In the rows, 128 means zero.
One turn moves each row of this set onto another row. After a few examples, where does it send each row asked below?
pes: [144 115 139 133 121 138 134  90 122 112 166 120 145 129 173  96 104 112
 145 134  86  97 160 104 130]
rotu: [156  86 160 133 147 123 148 124 118 112 148 107 140 137 131 162  91 102
 146 121  92 117 164 109 136]
Vuve: [103 125 141 163 105 154  98 154 114  94 149 157 100 153 142 126 108 112
 134 127 118 102 127 136 103]
fopo: [115 117 142 146 146 146 136  99 127 101 161  90 128 137 124  81 101 110
 151 125 120 118 155 101 102]
turag: [115 127 132 160 100 165 109 158 109  88 159 157 102 158 129 136 107 111
 132 121 107 104 138 134 100]
dibar: [143  98 138 158 106 144 132 114 133 138 150 132 111 146 150 178 120 118
 124 126 135 121 139 126 157]
vela: [155 103 152 158 117 141 140 129 144 125 150 143 114 120 131 147 105 109
 138 119 127  97 149 127 174]
navor: [117 118 142 162 129 171 115 139 127 105 147 133  96 147 198 112 108 124
 119 126 103 115 146 126 134]
sugi: [121  89 148 153 137 134 106 117 133 107 148 106 114 136 119 106 114 106
 139 130 116  89 142 107  71]
Vidip: [149 134 152 162 111 135 126 105 132 106 144 104  90 166 110 162 109 125
 164 128 109 117 136 133 162]
faf: [139 135 156 155 114 127 123 111 132 109 139  98  91 158 116 152 106 121
 167 132 113 117 135 134 170]
guri: [166  81 164 151 147 111 130 104 136 115 145 119 126 124 143 144 108 117
 146 132 119  96 150 104 137]
kob: [128 175 134 173 130 125 123 113 128 135 146 138  96 166 118 136 110 128
 124 121 109 129 136 121 117]
sirir: [131 119 142 172 129 190 127 136 126  94 153 146 100 160 178 130 100 123
 119 112  83 115 154 131 125]
Nit: [133 108 145 153 124 145 123  66 123 120 154 130 143 156 186 123 107 120
 142 132  87 111 143 114 113]
zazo: [108 129 132 148 100 153 107 168 109  91 158 147 101 144 136 120 109 108
 133 129 117 101 139 130 109]
git: [116 110 147 172 147 156 125  72 132 105 153 106 124 160 132 105 107 121
 147 123 122 123 139 108  84]
febo: [146 114 138 140 121 160 145  86 114 107 167 128 152 156 160 128  94 110
 143 119  62 111 164 113 116]
gora: [121  93 144 140 136 146 123 132 121 102 154 100 124 144 104 117 100  94
 140 119  92 100 156 111  71]
vem: [147 136 146 149 108 132 131 116 126 107 148  94  91 160 110 158 109 121
 163 131 109 121 142 129 167]
tuzes: [130 179 131 160 130 129 135 129 121 129 153 132 102 161 106 133 100 119
 126 115  95 131 148 120 123]
Gub: [159  78 152 152 138 125 133  96 122 121 147 113 129 156 147 183 112 120
 135 129 109 123 148 107 118]
lelud: [118  87 143 156 133 149 111 110 123 109 149 105 118 162 118 136 113 107
 133 124 103 107 142 113  57]
nenu: [125 116 133 154 140 168 147  92 117  96 169  96 131 163 112 115 100 112
 144 114 101 131 160 105  85]
dad: [130 179 136 163 133 117 126 126 131 132 148 133  97 147 115 115 106 123
 128 122 110 120 142 118 130]
kugu: [132 104 151 146 117 151 148 137 127 130 144 132 126 145 134 176  92  99
 136 111 106 126 152 136 166]
vizu: [138 123 129 153 121 180 132 152 122  93 165 131  97 140 177 111 108 121
 116 121  92 109 164 119 136]

vela moves to dibar
vizu moves to navor
kob moves to tuzes
Now these:
Gub moves to rotu
gora moves to sugi
Vidip moves to vem
fopo moves to git
Vuve moves to turag
Nit moves to febo

One turn moves each row of this set onto another row. After a few examples, where does it send each row asked below?
gitos: [134 133 132 130 130 146 131 146 134 174 119 102]
Furo: [140 122 132 123 131 112 161 145 139 116 142 165]
gugok: [141 116 106 120 124 140  92 131 123 135 117  98]
Gosot: [121 135 136 125 140 128  97 146 142 122 115  91]
zemo: [122 121 140 120 139 137  94 135 117 142 144 163]
ziv: [134 106 130 114 112 144 105 129 109 133 118 163]
Supef: [109 133 166 121 137 129 104 147 133 123 124 155]
Sifa: [136 130 131 128 124 147 132 146 131 172 113 102]
nupa: [128 129 119 125 148 133  88 139 133 140 134  97]
befad: [133 122 123 120 120 133 103 141 133 119  98  91]
vig: [125 132 132 147 140 126 149 130 129  87 152 120]
kub: [133 132 135 128 124 146 135 148 134 169 109 100]
deziz: [139 117 110 143 128 134 147 120 114  95 151 126]
Sofam: [131 136 137 129 130 144 132 149 136 171 115 100]
lin: [131 125 119 147 144 131 142 124 121 100 164 125]
ror: [132 123 125 144 125 129 153 126 124  83 139 120]
sop: [120 119 154 116 110 134 115 141 124 115  98 154]
kiten: [144 118 129 123 127 114 161 143 137 118 139 167]
Bofes: [141 121 129 122 134 114 158 144 139 121 146 167]
vid: [144 118 127 123 130 116 158 143 136 121 145 167]

zemo moves to Supef
Bofes moves to Furo
Now these:
gitos moves to Sofam
befad moves to gugok
ror moves to deziz

One turn moves each row of this set onto another row. After a few examples, where does it send each row asked below?
sok: [139  89 152 129 116 159 124 110  80 180 113 145 101 113 134 161 124 108
 115 134 165 157  96 112 113 172]
Nes: [142 103 151 122 138 162 120 117  82 167 129 148 113 119 140 162 129 107
 114 137 177 151  98 106 114 167]
Mave: [104  98 141 164 157 132 114  89  89 133  99 135 113 120 131 119 124 100
 130  82 171 137  90 122  98 133]
Diga: [140 141 121 153 150 140 155  68 111 150 100 121 105 120 127 131 109  91
 128  98 134 164 116 123 107 153]
Bara: [140  92 143 142 123 162 119 111  86 176 122 144 115 127 129 168 132 109
 113 131 180 149  92 116 123 169]
Mapiv: [106 112 120 103 111 146 121 123 100 131  95 130 128 122 113 167 108  90
 126  79 156 136 120 128 151 131]
Bub: [107 102 139 141 115 177 131 129  90 123  92  96 113 120 124 155 110 142
  99 127 152 152 112 114 140 178]
bovoz: [122 146 125 158 108 119 116  77  90  89 126 137 112 124 109 145  85 110
 107  97 157 150 124 131 119 152]
Sefen: [108 143 147 132 113 146 150 124  92 124 112 117 126 108 156 154 102 119
 110 124 123 128 103 136  94 131]
dovod: [138 156 130 143 134 134 115 102  97 101 103 135 110 107  93 147 118 109
 152 110 131 145 109 116 140 183]
noziv: [116 118 137 133 115 171 135 131  97 115  93  96 105 120 104 165 104 136
 100 135 156 144 101 109 137 174]
pez: [111 120 137 135 115 170 144 128  96 107  87 101  99 123 117 149 106 145
 104 134 155 154 106 112 142 169]
Zito: [129 134 121 144 134 154 133 118  69  99 174 148  87 121 130 135 110 102
 129 103 140 170 102 121 133 158]
sos: [129 153 127 147 110 127 115  88 104  94 114 127 122 135  98 140  89 126
 110  91 163 139 108 124 104 147]
moz: [112 105 143 175 154 127 107  93  93 136 101 135 116 127 129 116 110  87
 121  87 168 132  94 117 102 136]
Sete: [106 109 132 165 138 131 116  75  87 132 107 137 115 131 120 105 103  84
 120  90 159 137  89 130  95 137]
bogim: [140 143 117 150 105 118 114  83 103  98 109 129 124 145 110 141  95 120
  98  94 159 149 108 133 118 144]
Duba: [109 115 135 164 156 132 106  85  96 137 104 118  98 117 130 116 118  92
 129  84 162 134  84 132  97 131]
vegi: [120 114  98 162 147 157 133 125  73 134 108 111  88 101 140 143  88 133
 136 120 122 146 116 120 118 126]
ruvov: [106  92 136 121 107 150 113 100 115 106 117 115  98 118 126 115 139  91
 152  77 142 155  83 112 123 162]
lagar: [106  97 147 120  99 158 114 115 126 111 117 115  97 108 128 121 132  82
 143  91 150 164  81 123 133 165]
Ber: [148 105 109 125  87 140 103 103 120 158 103 132 126 108 151 162 114 107
 142 124 141 153 110 130 118 140]
Pip: [147 102 150 138 137 165 128 118  66 165 125 139 121 122 139 160 134 112
 111 130 172 146  96 108 121 174]
tifa: [116 106 100 152 139 162 140 129  78 122 114 120  95  96 154 135  85 131
 134 136 132 149 114 124 128 126]
fitel: [113 104 134 169 153 125 113  80  85 119  98 123 105 131 123 115 113  92
 125  97 165 138  81 125  96 137]
Dusuv: [ 91 118 121 122 137 123 141 109 107 142 129 127  99 156 136 143 128  81
 119  94 158 168  97  95 129 158]
nido: [134 104 144 146 131 168 131 121  82 176 113 145 121 117 135 151 129 105
 109 133 183 153  95 102 126 165]
fomop: [127 145 148 138 138 127 113 145  74 130 121 147  84 122 127 120 119 102
 127 136 131 129  90 110 125 138]
ped: [147 107 111 115  86 145 106  91 126 152 110 132 114 101 149 151 127  99
 141 110 158 152 114 128 122 136]
lepi: [102 117 137 141 115 179 135 133  94 117  90 101 107 126 127 163  98 136
 115 128 149 156  97 109 151 176]
Zatu: [118 120  95 148 140 173 143 118  72 128 113 120  92 101 141 145  84 131
 124 133 126 130 109 120 127 131]
gasa: [101  99 133 122 106 144 100 100 116 115 111 126 105 119 137 111 130  87
 136  77 151 149  73 110 129 172]
Givoz: [113 115 103 158 150 156 130 119  84 126 117 125  90 103 142 145  80 128
 149 127 126 147 121 116 117 119]
rura: [109  94 136 122 107 140 110 106 119 114 124 120  95 117 127 128 147  83
 142  89 137 163  78 129 135 170]
daso: [144 128 129 136 134 142 135 123  68  98 168 156  92 129 123 134  92 102
 124 112 150 160 100 114 118 160]
tas: [142 152 136 154 111 128 107  80  93  92 121 127 119 133 113 143  83 118
 101 101 159 148 115 124 116 145]
Pagu: [109 123 132 144 123 152 133 144 104 118 117 140 120 109 145 168 106 121
 114 104 151 176  84 132 101 201]
Pafir: [104 115 127 128 111 175 127 128  83 126  98 104 109 116 122 160 108 135
 103 143 153 152 112 104 127 187]
fevo: [132 148 125 151 103 128 118  82 110  94 121 144 124 141 108 145  93 116
 101 100 153 147 118 132 120 137]
Fitun: [142 133 129 143 131 154 125 115  74 103 179 140  94 126 121 136  96  90
 127 101 142 162 100 116 132 160]
metot: [132 132 124 152 133 150 129 116  70 107 164 154  71 121 128 138  91 118
 119 102 133 155 101 108 138 157]
Buvu: [138 130 130 146 126 155 129 120  73 103 175 156  96 122 127 140  88 116
 134 112 137 160  95 110 133 152]
gapat: [127 113 109 147 144 157 134 121  73 121 112 122  94 106 159 150  74 124
 138 125 120 149 124 126 124 126]
lesir: [145 103 115 119  87 139 114  95 121 154 101 139 134 102 140 156 132 107
 130 114 143 153 124 126 122 141]
kipud: [143 105 116 110  89 141 114  95 118 153  97 133 122 107 156 152 116 114
 149 113 140 158 109 135 117 139]
funed: [145 104 124 138 138 161 115 143  92 163  90 158 102 103 128 142  93  95
 115  90 159 165 100 145 121 152]
Bopon: [107  97 142 128 104 146 117 113 112 108 108 109 105 114 131 119 129  82
 148  83 152 159  73 123 137 177]
Fumog: [138 100 122 113  88 140 111  86 118 148  94 135 116  90 153 160 121 101
 140 106 153 142  99 130 128 147]

lepi moves to sos
gasa moves to Pafir
Mave moves to Pip
Now these:
ped moves to tifa
Dusuv moves to Pagu
Zito moves to Bopon

